rotation steps, each row followed by its count of steps
The counts run from 0 to 547.
[21 81 -68 -347 -18 51 -353 -272 -432 459 -12 -9 -270 79 121 78 -169 -449 104 95 -145 -537 -154 109 -213 -9 36 -62 191 161 -180 344]
289
[-50 328 -163 299 239 251 247 -50 -99 359 -345 -24 -232 232 16 -150 121 -255 -148 70 -141 -77 -44 370 -2 -380 23 -271 -7 100 -457 -271]
360
[-241 198 -86 -199 239 -60 -412 -156 -301 132 -99 -213 -186 276 -11 -152 -232 9 -358 -188 -212 -459 -473 -52 8 -173 -261 -65 137 -274 -262 159]
474
[109 236 -174 -15 277 232 -238 -185 -157 -217 -172 -143 325 -93 -66 134 -261 15 -64 -87 191 -125 -410 483 15 -351 -471 -214 202 -118 -258 -130]
201
[4 249 39 19 -147 73 -173 -281 -179 45 -186 -15 -394 233 -81 153 65 -510 31 30 -151 -471 -181 -9 -385 -316 -145 -15 153 -204 -435 319]
210
[136 125 -123 4 107 105 -302 134 -469 -178 150 -346 290 4 154 247 -251 -253 233 102 7 64 -141 368 -259 -148 -584 -164 98 -146 -162 108]
407
[53 433 -358 5 176 61 290 277 -542 185 352 71 -291 -80 -66 317 37 -308 75 187 209 -323 -219 -227 -128 -25 -66 -29 46 -105 -242 39]
91
[64 201 89 -308 -12 -5 -163 296 -261 461 8 -283 -173 219 252 -64 60 -390 88 178 -67 -158 18 -57 -402 -134 -351 -209 -53 -347 -211 419]
287
[60 167 18 50 160 266 196 260 -153 592 -189 -202 22 287 150 -256 -8 -331 27 178 -16 -86 194 62 -289 -379 -73 -355 19 -235 -447 -14]
154
[202 112 -42 -272 110 -12 -144 218 -563 96 142 -131 269 -277 116 174 -311 -260 175 72 233 -162 -181 92 -167 -68 -501 -203 79 -428 -82 113]
275
[46 313 -267 21 182 377 283 -119 -310 25 196 53 -223 -221 -129 210 -290 -181 -201 276 407 -372 -70 -71 -27 11 -14 -383 118 121 -337 -123]
219
[-60 269 10 -320 101 59 -510 -181 -250 -16 -41 -389 -124 -15 -50 361 -159 -46 -87 36 76 -220 -241 109 -294 61 -480 -235 198 5 -158 359]
238
[177 293 -348 89 407 430 -194 -47 -245 326 -152 0 131 362 158 -279 -242 -182 229 169 125 -14 -243 303 -78 -44 112 -288 64 148 -246 -24]
463
[120 447 -61 -85 169 -12 -104 100 -278 189 -181 -540 -85 -158 -124 91 159 -161 106 12 232 -161 377 94 -225 -336 -188 -255 231 181 -394 142]
183
[-86 330 54 -271 117 -116 -318 -33 -226 163 -127 -268 -285 149 -7 429 196 -191 -15 -26 -1 -325 -357 -3 -144 -30 -354 -101 190 -235 -168 398]
263
[268 343 47 -36 139 379 61 -132 69 319 -255 6 12 -173 -69 169 -165 -230 211 139 409 -336 -30 82 -125 -284 -101 -438 307 15 -363 363]
181
[59 317 -108 -114 175 -102 98 313 -377 220 70 -151 -20 -127 -48 229 -130 -156 117 -89 226 -275 -385 -140 -4 -362 -293 -82 148 -557 -151 70]
300
[-78 291 36 112 480 202 -68 256 76 495 -375 -264 32 345 69 27 13 72 -151 -100 15 -34 -255 143 4 -373 -291 -383 127 -325 -282 30]
490
[-118 315 -132 -45 302 -48 -550 -212 -177 52 -111 -329 -92 130 -232 -7 -186 22 -75 -169 103 -358 -366 -144 -70 -273 -155 -124 324 -93 -200 407]
317
[-33 130 -234 179 292 -164 3 -24 -495 48 58 -40 -130 -129 -170 467 -320 -266 116 -103 108 -344 -484 158 -81 -329 -80 75 360 -152 -271 32]
16
[151 38 -105 -289 23 63 -103 -101 -579 215 54 165 -29 -241 142 -22 -348 -415 130 32 109 -640 -288 108 -56 -211 -207 -53 23 -248 -169 69]
119
[-19 88 -53 -252 163 53 -535 -424 -293 47 -36 -227 55 60 -142 -200 -444 -72 -195 -94 -49 -526 -211 9 -146 -210 -208 -172 252 58 -266 240]
499
[-141 334 -301 3 388 -13 -184 231 -480 209 -213 -193 -89 170 240 15 123 -222 -16 33 -275 -2 -365 489 47 -182 -293 -85 -87 18 -204 -278]
435
[92 505 5 129 58 350 135 -71 60 95 -308 -16 -300 39 -287 219 51 -272 90 102 289 -320 -110 -108 -204 -275 -128 -248 239 -90 -403 220]
545
[-31 274 -87 149 114 -71 456 337 -456 218 159 -101 -327 -248 -2 336 -71 -323 -154 129 82 -198 13 32 -216 -240 -255 -194 45 -184 -363 -267]
377
[-100 119 -24 -191 52 413 21 -394 -130 181 80 125 -231 242 59 -18 -320 -51 -421 211 7 -420 -291 -43 -121 27 -216 -363 -26 -166 -378 30]
61
[248 480 -124 39 40 431 145 -10 -180 268 -87 -143 -121 -67 25 203 73 -309 116 411 328 -35 229 172 -291 -16 -1 -412 137 279 -392 135]
389
[-231 373 -183 -17 380 84 -187 -180 -168 360 -20 2 -374 355 -64 221 -122 31 -318 69 13 -315 -610 -22 21 65 40 -200 218 23 -124 113]
111
[304 365 -8 -126 40 570 -202 -72 39 200 -263 92 163 73 123 -247 -28 -314 220 158 359 -295 -74 10 -84 -79 -281 -335 -82 -301 -288 196]
102
[144 618 -82 -124 173 350 14 250 -70 278 -260 -270 79 -93 158 5 174 -36 -30 223 338 18 62 144 -91 -53 -403 -528 -92 -44 -294 75]
258
[152 409 -105 73 218 523 185 -209 16 221 -279 156 81 -180 23 116 -69 -176 19 186 331 -115 -141 293 -77 -151 -145 -441 101 60 -345 -23]
49
[47 -38 14 -126 -27 62 188 10 -443 386 79 137 -118 -275 77 -18 -383 -412 125 50 70 -593 -156 12 -82 -333 -64 -82 207 -297 -271 87]
326
[-148 248 -297 261 216 206 -1 29 -375 80 -109 -56 -126 309 148 -38 114 -365 -52 142 -258 30 -198 483 -164 -275 -227 -76 -25 12 -419 -427]
228
